In the data rows, 128 means zero.
Here are some points, one per row:
[111 170 150 103 135 139 150 162 157 165 130 174 161 131 118 124 160 170 135 123 138 104 116 141  87 100 120 152 122 134 105  77  95 145 130 147 155 125 127 113 122 140 191 116 113 111 119 184 129 135 138 104 175 126 123 126 175 118  89 118 129 133 118  89]
[126 130 132 121 134 131 123 141 136 101 129 102 110 124 120 144 114 122 141 126 152 119 133 151 165 136 134 119 129  96 156  90 114 110 110 119 109 140 120 124 124 105 101 123 148 129 113 157 116  96 109 108  98 112 140 126 135 134 119 127 139 149 128 127]
[167 126 103 158 109  79 118 133 132 132 225 126 108 134 122 132  98 143 136 124 133 149 135  99 146 132 104 108  94 139 160 146 133 128 109 135 179 124 111  98  99 163 129 139 136 131 139 112 115 107 133 160 141 159 124 149 149 123 146 140 140 141  95 115]
[143 156 129 134 132 164 136 143 125 117 116 127 156 104 119 169 122 144 148  82 145 120 141 157 150 142 149 157 138 123 154 112 121 124 108 127 126 146 131 137 127 134 111 104 114 133 126 144 109 108 144 120  99 124 126 116 145 122 151 130 140 119 133 114]
[134 158 123 126 121 156 135 144 127 110 117 121 145 103 116 166 112 127 148  91 145 120 138 161 155 142 145 137 131 114 158 110 123 113  98 129 117 147 130 138 125 125 102 119 130 134 128 157 107  98 132 110  96 122 137 124 136 131 141 135 146 124 132 114]
[134 129 144 131 100  94 125  75 151 137 136 142 167 143 105 100 155  97 146 142 127 127  87 123 104 133 137 130 155 140 140 117 120 146 157 153  99 110 107 140 157 113 127 128  90 137 140  92 152  93 138 121 119  86 136 139 111 128 121 140 125 106 126 116]
[124 150 143 116 136 154 139 163 153 161 116 176 157 139 121 126 131 156 129 126 131 110 132 143  96 124 131 147 141 129 134  85  86 148 143 146 155 131 127 130 115 145 185 108  93 121 109 172 126 140 142 121 160 118 123 133 189 112 114 108 142 119 135  92]
[103  98 138 130 113 127  95 148 167 170  95 127 115 121 142 153 148 121 123  95 132 162 122  91  97 158 134 100 116 126 120 188 110 136 133 136  96 169 115 129 173 130 111 135 134 125 132 103 141 155  78 135 127 168 143  57 125 148 103 126 171 105 108 139]
[125  78 107 104 136 153 138 146 111 156 143 110 122 109 161 132 157 114 175 138  85 120 132 117 137 131 137  95 122 146  93 148 147 109 119 134 146 152 147 104 121 114 132 113  99 127 124 129 100 144 136 136 146 126 110 162 116 142 121 108 104 116 146 122]
[129 147 176 150  92 164 149 151 112  94 121 126 103 104 160 119  60 152 124 106  77 119 146 101  83 151 115  77 126 150 156  61 117 196 117  71  73  64 109 121 164 217 170 111 161 128 179 113 170 170  73  98 141 121 108 139  60 162 133 113  29  43 106 136]
[155  89  95 130 123 137 130 102 120 160  69 130 108 103 106 145 161 126 158  60 123 154 108 149 105 130 174  51 117 118  54 151  80 129 173 106 124 110 133  88 116 141 133 131 148 111 123 102 130 164 114 161 131 152 157 135 106 138  83 100 160 135 136 146]
[121 152 192 128 110 117 132  91 129 133 131 168 137 138 102  77 188 135 166 110 145 142  41 128 101 131 124 178 115 154 110 110 106 142 137 139 101 141  88 130 150 113 143 183 130 131 142 119 110 139 147  78 137 113 141 194 113 149 107 137 127 128 104  89]
[134 152 101 104 122 113 114 105 113 148  71 133 110 129  95 125 117 159  83 162  97  87 140 135  92 123 100 130 132 137 126 132 143 137 120 157 128 122 119 142 109 129 114 159  97 113 127  87 146 113 134 103 107 125  90 119 111 167 163 151 120 177 139 148]
[142 112 120 140 105  97 106 142 133 115 190 118 124 142 152 139 115 126 129 132 132 171 143 137 142 120 119 117 107 162 149 142 129 124 127 137 161 135 154 111 117 153 147 134 144  94 118 114  96 108 129 156 149 141 133 149 120 124 174 165 126 142 111 117]
[125 120 106 150 144 133 118 119 107 108 114  86 123 133 116 121 160 124  98 184 123 135 150 128 144 114 118 167 107  98 123 110 126 145 118 112 139 131 120 149 129 101 136 149 188 167 125 141 144 137 135 156 139 131 136 122 101  77 117 104 151 104 140 119]
[152  94  95 114 136 138 135 168 107 146 116 125 105 110 157 143 150  83 159 135  90 119 105 139 134 110 162  94 133 133  75 154 134 116 127 121 165 128 120  80 125 105 128 104 107 126 127 123 105 152 140 135 158 125 113 158 122 155 104 113  99 112 154 120]
[129 117 136 120 148 127 117 134 131 104 134 104 104 130 124 140 118 124 135 138 157 123 133 142 165 135 130 122 131  93 152  80 117 113 123 116 119 140 120 127 126 101 103 117 158 129 108 149 123  95 109 109 106 116 140 124 134 137 113 113 132 154 122 137]
[134  80 103  99 137 147 144 152 116 154 140 109 125 106 163 125 163 103 159 134  80 120 126 125 134 129 144  98 126 148  95 145 142 104 121 131 158 144 136  99 128 122 127 109 104 134 127 133  97 151 132 135 144 127 113 163 118 148 121 107 107 120 149 131]
[100  75 122  83 123 140 101 129 100 120 165 104 137 131 170 138 158 106 177 118  88 149 150 121 157 117 111 124 121 165 127 147 136 124 144 139 132 141 169 144 128 153 136 134 126  98 143 140 100 131 120 138 144 137 108 149 133 119 180 144 116 148 140 111]
[109 132 146 134 122 123 116 149 175 130 104 121 117 107 154 150 121 123 111 109 138 176 133  87 119 136 136 117 117 112 102 181 142 164 153 146  99 151 103 133 186 102 114 138 106 107 147 111 124 156  71 142 151 167 133  75 134 181 112 121 186 109 130 152]
[148 139 150  95 104 166 172 114  62 123 191 143 146 147 187 113  61 159 145 141 180 163  86 165  94  76 120 100 156 182 139 171 180 116 136  11 153 166 160 138 139 137 108 149 115 168 101 158 207 172 109 131  75  94 122 104 152 123  77 167 144 159 201 138]
[ 76 145 141 132 166 112 122 125 129 109 117 148 121  68 103  95  83 147  69 131 141 151  95  81 146 137 165 129 147 129 145 201 129  51 144 119 142  93 152 160  97 105 118 130 140  94 166 175 150 146 144 168 127 114 129 147 136  55 121 125  57 131  84 164]
[142 155 128 135 134 162 139 143 126 116 113 127 154 106 121 168 124 146 151  81 146 120 141 159 149 144 147 160 142 124 154 115 121 126 108 128 127 148 128 141 129 138 118 100 112 132 124 146 116 107 149 125 100 128 125 119 147 124 152 128 139 118 132 116]
[137 133 110 144 107 141  98  89 126  88  97  58 122 121 126 119 159  93  77 172 129 140 165  92 132  91 117 179 124 111 103 116 138 138 101 107 118 128 129 117 125 114 155 157 172 177  99 163 131 149 174 144 127 149 107 134 105  56 114 108 169  78 129 115]
[141 113 120 136 112  92 109 141 134 114 191 119 122 142 148 140 110 121 129 132 129 166 140 137 143 122 119 120 107 167 149 141 127 127 129 133 160 139 156 112 117 155 148 130 144  93 122 114  92 109 130 158 145 142 128 147 116 122 169 166 133 142 110 116]
[138 136 133 138 149 164 141 152 140 142 112 152 162 131 127 150 129 164 136  98 134 119 144 146 140 135 149 163 164 126 153 104 101 146 134 128 143 139 118 143 114 151 151  94  88 119 102 142 127 134 155 133 116 125 117 123 175 117 151 119 142 101 136 110]
[124  89 208 193 132 159 201 150 164 102 107 160 106 154 139  66 128  90  98 130 124 117 163 135 111  77 100 125  94  86 125 198 157 129  83 148  88 112 178 160 129 143  77  87 129  87 163  69 132 127 119  85 172 175 110  86 169 157 118 113 198 126 119 154]
[ 67 188  99 135 190  85 138 139 100 164 113 160 124 117 150  94  82 121 122 152 168 147 123  72 125 127 130 145 154 112 145 183 150  66 121 112  90  57 146 117 147 129 137 132 148 106 142 148  88 155 149 153  88 133 171 143 131  61 147  95  83 145 117 160]
[127 159 115  97 133 125 122 105 133 146  79 155 107 158 103 120 129 139  79 141 123  98 157 150 110 122 102 113 143 147 111 126 142 129 124 158 126 110 118 145 106 114 112 162  91 152 118  83 147 115 123 117 101 150  62 119  94 155 170 149 102 176 118 135]
[127 113 113 159 108  72 137 133 114  68 207 132 137 180 103 157  93 114 105  88 132  82 110  92 136 175  83 129  89  94  85 115 154 110 134 149 134 116 122 129  60 139 162 123 116 194 122 117 112 206 175 134 157 145 220 103 150 127 151 187 102 134 111 172]
[130 125 132 123 142 132 119 139 134 101 133 103 108 131 119 142 115 123 138 132 152 123 132 147 163 135 134 120 129  99 151  85 113 110 113 118 110 140 122 125 125 102 101 119 152 128 113 159 121  95 108 109  98 115 142 126 136 139 119 121 136 150 125 131]
[130 106 128 141 170 121 111 112 115 117 132 109 104 152 140 125 131 133 114 154 146 128 142 140 167 146 132 139 117  93 131  81 132 131 140 117 147 140 118 146 130 106 111 125 182 136 112 137 134 101 108 121 127 105 141 112 131 125  99  89 120 147 123 136]
[127 153 110 100 128 121 120 103 125 150  79 148 108 144  99 122 124 145  81 152 117  96 157 145 103 123 103 122 142 143 114 130 141 130 123 157 126 112 114 145 103 122 113 160  94 137 123  87 146 115 129 110 104 138  74 117  96 165 167 152 110 176 126 137]
[133 146 112 130  94 102 116  77 150 154 120 119 169 129  87 112 130 125 141 151  94  79 108 112 108 135 123 155 167 139 148 134 158 153 165 160 119 110 131  96 154 127 106 118 123 108 138 100 171  70 130 130 140  92 140 114 117 147 115 154 125 118 157 154]
[139 128 142 129 100  94 124  74 152 137 133 144 170 142 104  98 154 100 145 144 126 127  89 123 111 136 134 130 156 140 141 119 119 145 156 152  97 109 110 139 161 112 128 126  91 138 139  92 152  96 139 119 121  89 137 139 111 129 118 141 125 108 125 111]
[123 116 106 148 162 125 119 113 106 116 122 104 113 146 130 119 153 133 100 174 129 127 147 140 159 131 127 156  99  98 126 102 127 147 129 112 149 139 118 156 129 105 122 143 185 154 128 137 144 119 116 142 143 118 150 117 109  90 111  94 136 115 142 125]
Along one direction, these points spread out more than along any other. Take the direction at right angles to it along which they spread out most. Go by this last direction. Where along it does each point below lie, from 0 to 99? The average is 50, and the first point in the table lies past the average. One standard deviation of the points above along it is 16.
[125  78 107 104 136 153 138 146 111 156 143 110 122 109 161 132 157 114 175 138  85 120 132 117 137 131 137  95 122 146  93 148 147 109 119 134 146 152 147 104 121 114 132 113  99 127 124 129 100 144 136 136 146 126 110 162 116 142 121 108 104 116 146 122] 24
[142 112 120 140 105  97 106 142 133 115 190 118 124 142 152 139 115 126 129 132 132 171 143 137 142 120 119 117 107 162 149 142 129 124 127 137 161 135 154 111 117 153 147 134 144  94 118 114  96 108 129 156 149 141 133 149 120 124 174 165 126 142 111 117] 35
[126 130 132 121 134 131 123 141 136 101 129 102 110 124 120 144 114 122 141 126 152 119 133 151 165 136 134 119 129  96 156  90 114 110 110 119 109 140 120 124 124 105 101 123 148 129 113 157 116  96 109 108  98 112 140 126 135 134 119 127 139 149 128 127] 65
[138 136 133 138 149 164 141 152 140 142 112 152 162 131 127 150 129 164 136  98 134 119 144 146 140 135 149 163 164 126 153 104 101 146 134 128 143 139 118 143 114 151 151  94  88 119 102 142 127 134 155 133 116 125 117 123 175 117 151 119 142 101 136 110] 62
[ 67 188  99 135 190  85 138 139 100 164 113 160 124 117 150  94  82 121 122 152 168 147 123  72 125 127 130 145 154 112 145 183 150  66 121 112  90  57 146 117 147 129 137 132 148 106 142 148  88 155 149 153  88 133 171 143 131  61 147  95  83 145 117 160] 54
[129 147 176 150  92 164 149 151 112  94 121 126 103 104 160 119  60 152 124 106  77 119 146 101  83 151 115  77 126 150 156  61 117 196 117  71  73  64 109 121 164 217 170 111 161 128 179 113 170 170  73  98 141 121 108 139  60 162 133 113  29  43 106 136] 37
[121 152 192 128 110 117 132  91 129 133 131 168 137 138 102  77 188 135 166 110 145 142  41 128 101 131 124 178 115 154 110 110 106 142 137 139 101 141  88 130 150 113 143 183 130 131 142 119 110 139 147  78 137 113 141 194 113 149 107 137 127 128 104  89] 60
[148 139 150  95 104 166 172 114  62 123 191 143 146 147 187 113  61 159 145 141 180 163  86 165  94  76 120 100 156 182 139 171 180 116 136  11 153 166 160 138 139 137 108 149 115 168 101 158 207 172 109 131  75  94 122 104 152 123  77 167 144 159 201 138] 42
[143 156 129 134 132 164 136 143 125 117 116 127 156 104 119 169 122 144 148  82 145 120 141 157 150 142 149 157 138 123 154 112 121 124 108 127 126 146 131 137 127 134 111 104 114 133 126 144 109 108 144 120  99 124 126 116 145 122 151 130 140 119 133 114] 64
[129 117 136 120 148 127 117 134 131 104 134 104 104 130 124 140 118 124 135 138 157 123 133 142 165 135 130 122 131  93 152  80 117 113 123 116 119 140 120 127 126 101 103 117 158 129 108 149 123  95 109 109 106 116 140 124 134 137 113 113 132 154 122 137] 65
[134 129 144 131 100  94 125  75 151 137 136 142 167 143 105 100 155  97 146 142 127 127  87 123 104 133 137 130 155 140 140 117 120 146 157 153  99 110 107 140 157 113 127 128  90 137 140  92 152  93 138 121 119  86 136 139 111 128 121 140 125 106 126 116] 61
[139 128 142 129 100  94 124  74 152 137 133 144 170 142 104  98 154 100 145 144 126 127  89 123 111 136 134 130 156 140 141 119 119 145 156 152  97 109 110 139 161 112 128 126  91 138 139  92 152  96 139 119 121  89 137 139 111 129 118 141 125 108 125 111] 61
